One turning vector, and how many steps it has turned:
The counts run from 0 to 789.
153 -380 -261 16 -9 -182 103 -131 -29 -339 -24 -199 80 2 299 -22 27 254
 205 -399 327 -353 -30 -83 169 -1 -40 -208 -279 41 114 -73 -70 -62 135
 -374
395
445 280 147 -164 -86 -464 166 -92 -51 124 -267 189 113 79 -163 -11 -442
 124 270 173 -38 48 -209 133 183 334 28 -185 -64 -155 -27 -188 -92 -65
 102 -172
382
-132 28 -192 102 -60 -508 -78 22 138 244 47 -220 189 -51 85 162 118 -297
 291 212 387 101 166 41 142 129 81 52 179 11 377 -394 -397 -103 -66 19
516
201 -22 66 -23 0 -126 484 340 -49 210 -192 55 -122 260 -67 -452 -129
 -126 -198 302 -307 32 16 -97 223 -104 -50 77 -290 -109 -28 319 11 -538
 -131 68
766
-101 75 -235 26 90 -491 67 -81 171 -51 13 63 446 198 55 3 -95 47 281 358
 -99 226 -11 65 445 -257 8 -177 213 -260 -73 -406 -81 359 -47 -15
385
173 -59 -139 142 -44 -121 239 -168 -40 -247 37 -41 160 13 -14 -212 -230
 -87 207 2 8 -445 -48 -49 282 377 -70 -12 -155 -120 303 194 95 -336 467
 29
508
-68 92 -177 -323 -142 42 277 -66 149 249 206 -55 -182 -115 119 -107 119
 11 -19 -155 44 130 483 252 -75 -284 346 -59 -27 89 415 -332 -198 309
 -292 50
47
65 180 -445 211 -232 107 -44 -168 -165 -154 -194 -134 -498 -146 283 398
 -134 184 5 -153 -81 242 186 280 290 29 37 70 -105 46 -365 -229 70 66 10
 22
372
44 103 4 -348 130 64 411 70 -157 -269 99 -28 -389 -287 239 -116 330 333
 20 -416 -56 -196 138 108 -60 -297 74 -67 -184 13 311 153 7 65 20 -220
461
174 57 164 -136 -195 266 -110 271 307 284 -304 -225 -172 303 -167 -331
 155 185 -175 -99 -142 -226 65 -76 -59 -90 -172 -355 -324 196 160 -20
 -284 -80 -175 -94
586
-256 -133 -309 -169 12 -62 185 -167 158 -14 350 32 -180 -199 169 -255
 374 -58 -294 -1 106 -230 68 -471 -191 -9 277 195 188 68 174 77 220 -130
 185 -272
331
-167 363 48 -409 109 85 -27 -86 -213 -202 32 516 -86 23 -586 -11 167
 -110 -125 -44 123 100 -245 -286 -27 -98 208 164 305 103 -116 0 151 225
 -133 -75
25
77 135 44 -350 331 -118 352 56 -183 365 93 545 -54 48 -114 -99 -16 -52
 304 68 92 244 -27 222 -66 -251 196 147 113 -127 290 -161 -479 -37 -163
 131
449
-108 127 -246 356 222 -78 -215 -264 236 69 28 524 56 -143 -308 -67 46
 -90 390 338 253 88 15 33 36 -92 89 -247 79 -161 -133 -353 -45 455 180
 29
289
359 94 -365 201 2 117 309 -207 -267 83 -15 -14 86 -101 -103 -23 -220
 -224 155 31 282 -143 305 618 162 221 226 -65 -217 35 -77 162 50 22 -48
 94
665
21 85 -241 372 189 331 -165 -17 -1 19 -208 403 -64 -104 -196 -480 28
 -339 4 7 23 204 -86 -23 3 -61 19 163 -243 47 -260 103 262 53 406 351
729
156 -7 -197 160 0 247 -2 11 -296 -493 -119 194 -191 -5 52 259 -35 342
 335 -226 56 -172 -335 146 316 -5 -202 -300 -202 -107 42 266 -294 37 41
 -248
281
112 261 -280 99 -165 13 236 -152 82 82 -12 178 -269 -429 321 262 216 351
 -308 105 -385 87 115 -51 374 101 -73 80 130 -54 -185 176 48 175 216 128
60
-141 331 -210 -282 -134 190 283 -61 7 -295 115 108 129 -195 -97 -76 345
 52 -217 -254 -213 -172 51 -200 -159 172 169 68 40 128 31 375 329 -44
 325 39
753
-237 546 -48 -388 -176 201 63 228 69 85 -56 -143 200 254 -267 -11 95
 -138 -205 -112 -212 81 269 187 -71 68 146 82 1 376 358 97 14 -185 27
 413
339
-140 316 -323 -3 6 377 -143 93 -11 10 -149 107 417 386 19 -52 119 319
 -96 128 -414 158 23 43 235 -209 -110 -29 -21 185 -281 127 -40 460 -92
 162
566
91 259 -118 -260 177 -107 -12 86 53 -193 -257 -306 -64 212 178 26 -73
 475 -208 -198 -312 30 256 271 196 -244 -92 111 -108 84 -132 -135 484 7
 261 98
369
243 -53 -19 -55 -254 -426 408 407 -194 116 -237 -274 135 105 150 -200
 -62 -267 57 -146 256 153 -163 -133 26 54 -30 140 -209 47 -27 150 -131
 -399 -267 -149
232
-140 129 35 -57 118 44 165 -77 185 20 234 136 217 -1 -125 -826 122 -287
 17 148 -13 -249 -180 -357 -274 81 261 -6 -33 -50 137 89 97 73 335 -219
735
326 236 51 -622 106 53 121 43 -228 -8 -214 326 297 293 -386 49 -35 224
 -17 -291 95 92 31 261 107 -156 -19 -99 -18 234 -47 -130 11 248 -256 93
562
44 44 -270 307 -59 235 -352 -92 47 5 -223 218 -380 -521 52 73 384 -24
 -184 -384 340 82 54 -157 87 -10 -43 70 -53 240 -125 -257 -84 359 155
 143
306
353 215 177 -163 -17 -286 532 286 44 -177 -153 207 56 -165 -69 -239 14
 99 201 13 -303 32 -147 109 364 -128 -210 -227 -306 -314 180 275 5 -72
 71 18
478
-58 85 -36 94 -235 52 267 -212 332 176 129 -75 -20 244 -202 -481 -177
 -84 27 534 -309 -307 259 -20 112 126 203 -304 -154 -153 73 -4 176 -80
 199 -42
68
-245 -294 -301 -49 -154 -8 331 -107 -7 0 339 70 -230 -277 326 -226 376 3
 -147 -163 196 -204 181 -454 -105 -24 240 128 11 76 276 217 -78 -242 -44
 -240
330
-139 49 -102 306 265 -302 -15 225 173 -296 30 196 33 -39 -97 91 384 108
 376 154 172 -125 -345 -345 23 -281 -273 -220 -120 -262 -141 121 -64 5
 183 -262
704
66 484 133 -382 -2 -151 -20 35 -118 -127 -273 150 16 -54 -411 -52 -145
 -343 45 -237 -56 281 -51 204 37 96 -34 172 138 170 390 -258 44 -53 255
 408
628
112 186 -178 -108 172 -335 435 56 -133 -67 77 -106 305 -89 294 -377 -27
 -86 188 -174 -15 -63 -120 -62 -184 127 107 171 -120 -72 53 279 192 -321
 540 -144
640
203 -193 -42 7 509 -124 -171 -101 35 88 -57 116 -45 -32 244 -209 101 456
 265 -212 207 -288 -81 -63 -97 -84 -147 -16 -149 -99 300 -139 -265 -93
 427 -220
707
204 89 159 -216 -69 83 40 -20 -26 80 -119 530 69 25 -530 -491 -45 -242
 -202 120 -45 -55 -276 -316 182 258 58 12 48 64 164 22 40 50 150 142
315
-83 260 -55 396 30 202 -339 274 95 84 -244 -43 92 441 -198 -207 -117 92
 145 431 -261 -47 -235 -67 144 17 -268 -210 -187 -3 -154 74 -230 -89 188
 -75
699
-130 38 -347 446 142 368 -219 -22 -40 19 -66 390 -123 -117 112 -332 43
 -140 -110 29 -78 290 -118 -206 178 -110 -24 188 6 91 -234 -54 117 234
 384 291
728
5 -92 -1 -77 66 177 -298 -138 54 8 -51 8 -208 127 -238 -138 -42 -145 239
 -380 514 -60 141 285 -177 -90 52 -134 -307 103 371 -495 -194 25 -29 -68
713
-344 209 98 -333 -232 -424 -27 110 316 -190 -74 46 245 164 -96 -99 84
 -147 44 -268 -77 290 51 -221 -72 -189 -52 -34 17 144 338 -471 150 -67
 159 213
206
275 329 70 -403 66 122 160 -179 -79 101 -175 357 -349 -228 -214 -59 -90
 212 -138 -427 -17 87 265 332 -61 19 242 -43 -128 91 -31 -211 241 97 92
 201
466
